Each named turn below is shown by a few rows before and after it. Which turns, in which order, take the first row of each later pair to the second? The first pair is answered.
turn kabo:
-13 -6 2 -5 -8 12 -14 10 -10 -2 -22 11 2 -4 -15 -1 -2 -10 -14 14 -13 -1 -11 0 -10 -2 10 -2 -5 -1 -9 9 -17 -5 1 5 3 4 6 20 18 14 -11 4 -7 7 -5 -17 13 14 -12 -3 19 -10 8 0 6 2 19 0 -2 -7 22 -18 -10 19 12 -5 18 5 20 -6 -1 14 -3 -2 -6 4 -13 5 -13 12 -1 26 1 -8 -1 -1 -10 0 |-> -9 1 -4 11 -6 9 6 22 -20 -1 -4 -3 0 -12 -5 -3 11 -1 5 11 -9 5 7 -10 -4 -10 16 3 5 -13 17 15 1 -17 -12 20 -5 26 -6 4 4 1 -8 7 -19 18 10 -8 3 -2 15 -12 -10 -10 3 -6 16 -7 0 -10 0 1 2 13 0 28 11 -3 5 -5 -1 3 12 -11 -10 -4 0 14 0 -16 7 -3 7 7 22 9 1 11 12 -15
12 -3 6 -1 -1 -4 10 -16 -7 7 15 6 9 -1 -1 7 3 9 -1 2 5 8 1 -1 0 -2 5 -19 -7 -5 -8 -2 -4 2 -2 5 1 -2 3 0 -7 3 -9 2 8 5 -4 14 0 4 -16 -6 3 5 14 1 -1 -2 17 -2 -4 -5 -2 4 -1 3 -3 -5 -10 5 -15 -16 4 5 0 12 6 -5 -2 3 -2 5 2 -1 -1 -13 4 5 -18 6 |-> 13 -2 5 1 -1 -5 14 -14 -5 7 17 6 8 -2 1 6 5 11 2 1 6 9 3 -3 2 -3 7 -16 -4 -5 -4 0 -1 1 -4 8 0 1 3 -3 -8 1 -9 2 6 6 -1 15 -2 2 -12 -8 -3 6 12 0 0 -4 13 -3 -5 -3 -6 12 1 5 -2 -5 -13 3 -18 -15 7 1 -3 12 5 -3 0 0 1 3 4 -3 2 -11 3 8 -15 3
-12 9 -6 -16 -7 -9 16 -2 -1 -11 -4 -10 14 7 -2 5 -17 -3 -1 16 1 -17 -30 -8 11 -5 3 13 -3 5 -8 -12 -10 5 -8 3 -20 8 -14 22 12 -3 -4 12 -9 7 1 1 -1 -5 -3 -1 -7 12 1 -5 -16 -7 10 -6 -14 -10 3 -9 6 -7 -2 -9 -6 1 -4 -6 -6 3 -8 3 0 -3 5 5 -1 -12 -10 1 -1 15 4 -15 -6 9 |-> -13 8 -7 -11 -7 -13 22 6 1 -13 0 -12 13 3 1 4 -13 5 1 14 0 -15 -28 -11 14 -8 1 15 3 5 0 -9 -6 1 -10 7 -21 13 -17 16 11 -7 -6 9 -10 7 5 3 -3 -9 2 2 -15 12 -1 -7 -10 -11 9 -6 -14 -9 -3 1 9 -10 -4 -7 -7 -2 -14 -7 -2 -2 -13 1 1 -2 6 2 3 -17 -7 -4 6 19 3 -9 1 5
turn fop:
-4 10 5 16 -4 -1 5 0 -5 -12 22 10 -2 -16 -17 12 5 4 -6 -6 13 14 10 3 4 -8 -7 7 11 1 -9 6 -6 -2 6 23 2 -5 -9 -24 -1 -1 -2 -9 19 3 1 23 2 -1 -15 22 5 7 4 6 20 -5 -4 3 9 -4 11 6 -6 -9 -7 -8 4 11 -3 -10 21 -10 -22 -12 -7 -8 11 -10 0 -3 -5 -2 4 6 -8 14 -8 -6 |-> 1 1 9 -1 -3 3 -7 -10 -1 -21 8 9 0 1 -17 19 -1 -8 -11 1 8 6 -7 10 -1 -3 -2 4 0 -4 -28 -7 -12 7 3 9 2 -6 0 3 8 8 3 -11 14 -3 -10 11 7 17 -23 19 19 6 12 9 7 3 7 -3 7 -7 27 -14 -12 0 -4 -13 4 13 13 -5 10 6 -5 2 -10 -9 1 4 -5 12 -11 13 -12 -9 -7 -8 -15 2
1 2 0 10 -6 -2 3 1 7 6 -1 -5 4 -8 2 -7 6 1 6 -7 9 -6 7 3 9 -3 1 3 -4 1 6 1 8 -5 8 12 -2 -1 -2 -8 -2 -4 4 -11 8 -1 6 -1 -7 -6 -4 5 0 -4 -10 11 1 1 6 11 4 3 -9 -3 6 -6 4 -1 -3 -3 -14 -4 5 -5 -8 -12 -3 -8 2 -3 10 -14 -1 -6 7 4 1 9 -1 -4 |-> 2 -3 4 -1 -6 -2 -6 -3 13 1 -9 -2 5 0 3 -2 2 -5 -2 -4 6 -10 -5 8 7 0 0 2 -8 3 -7 -6 1 1 8 5 -2 -6 6 7 4 1 6 -13 8 -4 -2 -6 -3 5 -13 8 13 -3 -5 14 -6 4 14 10 1 0 2 -15 2 -7 4 -4 -1 0 -5 -4 -2 6 -1 -6 -6 -11 -4 7 3 -3 -4 3 -5 -6 -1 -3 -7 3
0 0 -3 2 5 8 -6 -3 -1 4 8 -8 -5 5 -8 -6 -2 -6 -1 3 0 -6 6 -6 -1 0 5 -2 -5 -5 -1 -2 0 3 2 -3 -1 -1 -4 5 -3 -1 4 4 -3 -3 -5 -4 10 -4 -3 -1 3 6 4 -2 -1 6 -6 -3 -4 3 -4 -8 -1 -3 4 3 3 -4 4 4 -3 0 -4 8 2 1 -7 0 -6 -1 -4 0 -2 -3 3 2 -9 1 |-> -2 3 -4 5 6 7 -4 -1 1 5 10 -6 -6 0 -7 -8 1 -2 -2 1 2 -3 9 -9 1 0 3 -2 -2 -3 3 1 2 2 3 -1 0 -1 -5 -2 -4 -3 2 3 0 -3 -5 -2 7 -9 -1 0 0 6 0 -1 3 4 -8 -1 -5 4 -6 -4 0 -6 2 6 3 -3 0 3 0 -5 -7 2 4 2 -7 -3 -7 -5 -3 -2 1 1 3 8 -7 0
-7 4 -2 10 0 -3 8 3 8 5 6 4 -2 -14 -1 -5 5 13 -1 -4 2 7 10 -10 6 -5 -9 1 10 2 9 11 5 -8 3 8 -1 -1 -6 -19 -6 -6 -5 -5 7 3 9 5 -2 -14 5 7 -8 -1 -3 2 7 -6 -6 4 -2 -1 -10 10 3 -10 -3 7 -2 -2 -10 0 7 -7 -11 -13 3 -1 8 -2 4 -11 4 -13 8 10 -1 17 8 -8 |-> -7 -6 5 -9 1 -1 -8 -3 17 -5 -11 11 2 1 1 2 -4 5 -12 -1 -4 1 -12 -1 3 0 -11 0 3 6 -12 -1 -6 4 7 -7 0 -7 6 8 6 2 -5 -11 7 -8 -5 -6 2 5 -9 12 15 2 5 8 -3 -1 11 4 -6 -8 7 -13 -6 -12 -3 2 3 3 8 1 -4 13 1 -4 -3 -7 -3 18 -6 6 0 9 -12 -6 -6 0 -5 4
turn fot:
-8 8 4 10 7 -6 10 7 -12 -9 -5 -9 4 1 -14 -1 3 3 6 -4 8 11 0 11 -5 7 8 5 9 -4 -7 13 -7 1 -7 2 -8 4 14 -13 -14 -2 4 -1 -6 -2 4 -11 -5 4 10 2 -7 4 8 -7 -5 -5 1 1 0 -2 -5 8 -10 0 12 -4 5 -17 -10 10 13 -6 3 1 6 -4 7 -4 0 2 3 0 1 13 8 5 22 1 |-> -10 4 5 8 9 -8 9 10 -3 -12 -8 -5 6 1 -8 0 2 9 4 -6 6 13 -5 12 -4 8 5 6 11 -2 -9 14 -8 2 -4 1 -9 3 17 -10 -12 -2 2 -7 -4 -6 2 -12 -5 5 8 6 -2 4 8 -5 -5 -7 6 1 -3 -3 -4 6 -10 -5 10 -3 6 -16 -11 10 12 -4 4 1 5 -6 5 4 0 1 3 4 -2 12 5 5 22 3
9 -12 3 5 12 5 4 -3 -12 0 -9 -1 15 -8 -11 7 -1 2 6 -2 13 23 1 4 -4 -15 3 1 -9 -5 -4 1 -7 1 -5 2 7 -22 11 -1 3 -1 -9 14 -3 4 -2 5 3 10 -9 -13 5 2 -13 7 1 18 -4 16 16 13 3 -11 -1 -17 4 0 2 2 -2 -13 4 -2 9 -4 19 15 -2 7 8 7 -4 -3 -5 -4 7 -10 6 -8 |-> 11 -14 2 4 13 5 6 -1 -13 -3 -7 -5 16 -5 -7 9 1 0 10 1 12 22 0 5 -5 -14 7 1 -10 -10 -3 -2 -5 1 -10 1 5 -16 10 5 2 -4 -6 14 -9 6 0 6 2 12 -4 -15 0 3 -10 7 -1 18 -7 11 16 15 2 -8 -1 -13 5 -2 -3 0 -3 -8 4 -3 11 1 20 16 0 5 12 7 -1 -1 -4 -5 8 -12 8 -9
-1 -1 4 5 1 16 -9 2 6 7 6 -9 -5 15 4 8 -17 -12 10 11 -8 -10 -9 4 -5 -4 8 -10 16 -17 5 19 5 9 -8 12 -7 -3 3 5 -13 11 15 0 1 6 2 -4 -7 4 5 -1 3 3 4 -8 -3 1 -1 2 2 -3 1 -1 5 6 13 -7 1 -6 -4 6 5 -9 -4 -17 5 12 2 -14 12 -16 -11 -12 12 3 4 -2 8 7 |-> -4 -6 6 1 3 14 -10 9 17 2 3 -6 -4 16 13 11 -15 -6 9 9 -9 -8 -19 3 -2 -2 4 -6 21 -16 4 20 3 12 -7 12 -11 -1 7 13 -7 10 14 -7 1 2 -1 -7 -9 7 4 6 7 5 6 -4 -2 -3 6 3 -2 -5 3 0 5 0 11 -6 1 -4 -4 8 7 -5 -1 -16 1 10 0 -7 14 -16 -10 -4 7 1 -1 -3 9 9

(2 to 3 turns a pair)
14 10 -10 2 7 1 2 -21 -20 -9 8 -9 0 16 -6 -3 -8 -18 -5 -10 -4 -18 8 -8 -14 -4 9 0 -4 0 4 -6 9 28 -16 1 -3 19 3 8 9 -1 19 14 -11 7 -7 -5 1 9 11 -14 0 0 1 1 -14 3 -19 13 -4 -6 4 3 4 15 10 0 -9 -9 3 -3 0 4 -5 -6 -2 12 -7 2 9 3 0 11 10 0 12 -26 5 0 |-> 3 5 -7 2 14 -9 8 -1 6 -17 11 -1 2 6 13 0 1 10 -8 -21 -10 -6 -1 -15 -4 -6 -7 10 15 5 14 2 9 25 -13 6 -7 25 8 6 12 -10 9 -7 -5 -4 -7 -4 -3 4 12 7 1 3 -2 8 -2 -10 -9 17 -9 -13 -5 15 8 -4 3 5 -14 -9 -11 -1 9 2 -9 -15 -4 10 -6 13 17 -7 11 18 8 5 1 -10 17 -4 => fot, kabo, fop
12 4 -3 2 -11 11 -3 -13 -15 -3 -8 1 6 -14 -3 -1 -1 -11 1 2 -2 -14 6 -1 -12 3 17 -1 -7 -13 -4 -3 -7 -3 2 -12 5 -8 -1 4 -6 4 6 17 -12 6 6 -14 10 -11 -15 -1 1 6 -5 -9 -8 12 -8 2 0 4 -2 -4 4 12 0 -4 1 -5 -1 -8 3 2 -3 2 0 22 -3 -5 8 7 -13 -5 17 -1 7 -2 0 2 |-> 5 -3 1 -7 -7 4 -7 -2 9 -14 -13 8 7 -12 12 5 2 6 -5 -3 -10 -7 -11 0 -6 5 6 4 4 -9 -8 -6 -10 1 6 -17 1 -5 8 19 4 3 0 -1 -9 -6 -2 -20 9 -3 -21 15 11 8 -2 0 -4 6 7 3 -7 -3 0 -4 3 -1 -3 -3 0 -3 -1 -4 3 11 2 0 -5 19 -7 14 9 7 -8 10 7 -6 -1 -2 4 7 => fot, fot
5 7 2 8 3 1 -5 3 -4 1 2 -3 -2 -4 -11 -4 2 -3 14 1 7 -6 7 -4 -14 5 2 -3 -10 -1 3 -13 3 5 7 0 1 -9 2 -6 -5 3 -4 4 11 5 4 4 2 -8 -1 -6 7 3 1 3 4 15 -1 -4 -9 -6 0 -2 2 2 -9 1 7 -3 -5 -1 -5 -5 1 -6 3 3 1 -7 1 -2 4 -9 5 6 7 -5 -9 -6 |-> 5 4 3 3 4 -1 -8 2 -3 -1 -1 -1 -2 -1 -11 -2 0 -5 11 1 5 -7 2 -3 -17 6 2 -4 -11 0 -3 -16 0 7 10 -3 0 -9 3 0 -4 4 -4 4 12 4 0 3 3 -2 -3 -3 11 4 2 5 2 16 2 -5 -10 -8 4 -9 1 2 -8 1 7 -1 0 0 -7 0 4 -4 3 3 -1 -2 -3 1 3 -4 1 2 5 -10 -11 -3 => fop, fop
-1 12 1 6 0 2 2 -20 8 14 5 5 0 -2 4 -3 9 1 12 3 -10 -14 -6 1 0 10 9 2 14 -2 8 6 -9 2 2 11 11 3 1 -4 -2 2 -8 -2 0 3 3 -4 9 -10 -3 4 -2 -1 3 -4 -3 14 6 6 -2 -16 0 -12 -13 -11 3 -7 14 -2 2 -2 7 -12 4 -8 4 -5 -6 -8 -2 8 -11 -9 3 7 -9 -1 7 -17 |-> -1 8 2 2 4 0 2 -14 17 8 4 5 1 1 9 0 11 5 13 2 -13 -14 -13 1 2 10 6 5 16 -4 7 5 -10 4 0 10 7 7 5 5 0 0 -10 -8 -2 0 1 -6 8 -6 -1 8 1 0 5 -2 -4 9 12 7 -3 -18 -1 -12 -14 -13 4 -8 12 -3 0 3 9 -10 7 -6 2 -5 -6 -2 1 10 -9 -4 0 4 -12 -3 10 -16 => fot, fot, fot
3 -6 3 6 1 2 1 6 -1 -5 -5 2 4 1 -4 0 -2 10 3 -1 -1 6 -11 15 -4 -1 -1 1 -1 -4 -19 -5 4 6 5 2 5 1 4 15 -5 3 3 -2 6 6 -7 -14 7 5 -13 6 3 7 7 -2 -5 3 7 1 -3 -4 4 -11 -1 3 5 -4 -4 -1 18 -4 -9 1 8 25 -7 -1 -3 16 6 20 -6 11 -6 1 5 -2 2 12 |-> 7 -2 2 13 -1 5 1 -2 -14 5 -3 2 2 -3 -16 -6 -4 1 3 2 4 3 0 15 -8 0 2 -3 -9 -2 -17 -3 3 3 8 5 8 -4 -1 2 -10 5 5 9 7 12 -2 -11 9 -1 -16 -2 -1 6 3 -7 -6 7 0 6 0 2 5 -12 0 7 7 -4 -1 0 19 -10 -10 -2 2 22 -5 -2 -3 8 2 16 -9 2 -1 5 9 -1 -3 10 => fot, fot
-5 -8 -2 -11 2 -6 -3 -7 -2 2 -4 4 4 12 -5 4 -8 -2 -4 5 0 -2 -5 6 -1 -2 0 -2 -4 6 -5 -1 -3 10 1 -4 0 -1 4 -6 -1 7 1 4 1 -3 -1 1 3 0 -13 4 1 3 -5 4 7 0 -6 -3 8 -3 5 -5 -8 -6 3 -4 7 5 1 5 -4 0 4 3 7 2 1 7 -4 7 -5 -4 3 0 -4 -7 -7 12 |-> -5 -4 -5 -6 1 -5 1 -7 -8 7 1 1 2 8 -6 0 -5 -3 1 4 3 0 4 4 0 -4 1 -3 -4 4 1 2 0 7 -2 3 1 2 0 -15 -6 6 4 10 1 1 6 4 2 -6 -7 0 -6 2 -7 0 9 -1 -13 -4 10 2 -1 2 -3 -4 3 -2 7 4 -5 5 0 -6 2 0 8 6 6 -3 -1 3 -4 -11 10 5 -2 0 -4 7 => fot, fop
-3 -3 -2 2 -4 -6 -3 5 -6 1 2 -5 -2 -3 2 7 3 -2 2 -1 12 8 6 -9 2 -9 -8 -4 1 1 3 7 -3 0 -1 5 1 1 -6 -1 -1 -4 0 8 -6 -3 10 -3 -2 -5 -6 0 -2 -8 6 2 -2 -1 4 -4 -5 -4 -2 12 -7 5 1 4 -3 -7 -4 -5 6 -7 0 -8 4 -2 5 -9 5 -6 6 -2 6 -4 -2 4 -1 -5 |-> -3 -6 -1 -5 -4 -7 -6 7 2 -4 -1 -3 1 2 6 11 1 1 0 0 8 7 0 -9 2 -8 -10 -2 1 3 -1 4 -7 2 1 -1 0 -1 -1 9 4 -4 -2 2 -7 -9 6 -5 -2 0 -9 4 5 -8 7 6 -2 -1 10 -3 -7 -7 2 8 -10 1 -1 3 -1 -6 0 -3 5 -1 3 -6 4 -3 2 -2 2 -3 6 6 0 -9 -5 1 -3 -3 => fot, fop
2 -2 -6 2 -4 5 0 -2 -7 1 -6 -10 7 3 -10 4 3 -9 1 5 -6 -8 -2 -1 3 1 9 0 1 -9 -3 -10 2 4 -3 -1 -1 5 7 6 4 4 8 9 -9 9 3 -2 -1 2 4 -10 -2 -4 -2 -4 -20 1 0 -13 2 -1 -1 -5 -2 9 2 -1 3 4 3 4 -8 1 4 9 -6 1 2 -4 6 3 -3 0 -4 4 6 -10 -4 -1 |-> -2 -4 -6 4 -1 0 5 9 5 -3 -2 -9 7 -1 1 4 8 6 5 -1 -7 -2 -6 -5 8 -1 1 5 12 -10 6 -8 4 0 -2 2 -5 13 7 7 6 -2 6 1 -10 6 4 -2 -7 -1 10 -3 -6 -4 -2 1 -15 -8 3 -14 0 -3 -9 5 2 2 -2 1 -1 2 -7 8 -3 -2 3 6 -7 2 5 -1 13 -1 3 2 -2 7 -1 -2 5 -5 => fot, kabo
-2 7 -4 11 15 -15 -6 8 3 3 -3 8 6 -12 3 -7 0 18 -10 -11 14 16 13 3 8 6 -1 -9 -9 20 0 24 -4 9 6 -3 24 5 -8 -9 -2 -2 5 10 16 7 10 17 -6 -1 -10 10 -12 15 16 -7 0 7 15 7 11 1 -12 0 7 -12 -5 -6 11 1 2 1 -2 0 -6 -11 -7 6 8 -5 -6 -14 -5 -5 -4 2 -23 17 -7 5 |-> 7 4 -3 3 11 -9 -12 -6 -8 2 -9 1 7 0 -5 -3 -5 0 -11 -1 14 6 9 10 0 7 10 -15 -20 13 -9 13 -6 11 1 -12 25 4 -7 9 0 6 12 18 8 9 3 11 -2 10 -12 0 -6 15 21 -10 -12 17 12 -1 13 2 -1 -14 4 1 1 -12 12 1 15 3 -11 7 4 1 -9 6 4 -3 -10 -4 -11 -2 -11 -7 -17 -1 -14 9 => fop, fot
4 1 -3 2 -6 3 -1 -12 -11 8 0 -2 1 6 -8 2 1 -8 -1 11 2 -3 4 5 -3 4 3 -8 -8 3 -8 -3 3 0 0 -5 0 -4 1 3 -2 4 -1 10 -2 1 -2 -3 1 2 -3 -9 -2 -2 -2 -1 -2 3 -3 3 6 2 5 -9 -3 7 6 -2 4 -1 10 -1 -4 -2 3 7 -1 4 -4 -4 -6 4 -2 -3 0 -3 2 -4 -8 3 |-> 4 -1 -2 4 -1 -3 9 3 -1 1 6 -6 -1 4 6 6 8 5 5 5 -2 5 2 0 2 -1 1 -3 1 -3 2 -2 8 -3 -7 1 -9 11 2 6 -2 -4 -2 0 -9 0 1 -4 -5 -1 9 -6 -11 -3 -3 2 3 -6 -3 -3 5 1 -5 7 1 6 3 -2 -4 -7 -1 8 3 -9 3 7 0 8 0 -2 7 -1 6 -3 6 2 -2 1 6 -1 => fot, fot, kabo
4 -1 -7 16 -10 9 -10 -29 -9 13 -4 -1 -1 -2 -4 -7 4 -6 -5 10 17 -10 16 1 4 -11 0 9 2 11 -2 -8 10 1 6 5 4 9 -2 -8 -5 1 -11 -6 7 10 8 1 -1 -12 2 -1 -6 4 0 -17 -4 10 -7 -1 7 -7 -8 5 -2 -3 9 0 -8 0 -3 -6 -4 2 0 3 4 15 1 -8 -15 3 -13 -14 9 -2 19 -7 14 -2 |-> -5 -6 -3 11 -8 3 -13 -21 11 8 -10 9 0 -6 3 -6 3 7 -13 4 14 -5 4 0 9 -11 -13 13 10 18 -7 -9 4 5 15 2 3 4 6 -4 4 1 -16 -20 15 0 2 -2 0 -10 -7 14 6 6 0 -11 0 6 4 6 3 -12 -4 1 -3 -18 3 3 -4 5 -3 -9 -2 11 1 -2 1 10 -3 7 -18 3 -11 -2 0 -4 11 -5 13 2 => fot, fot, fot
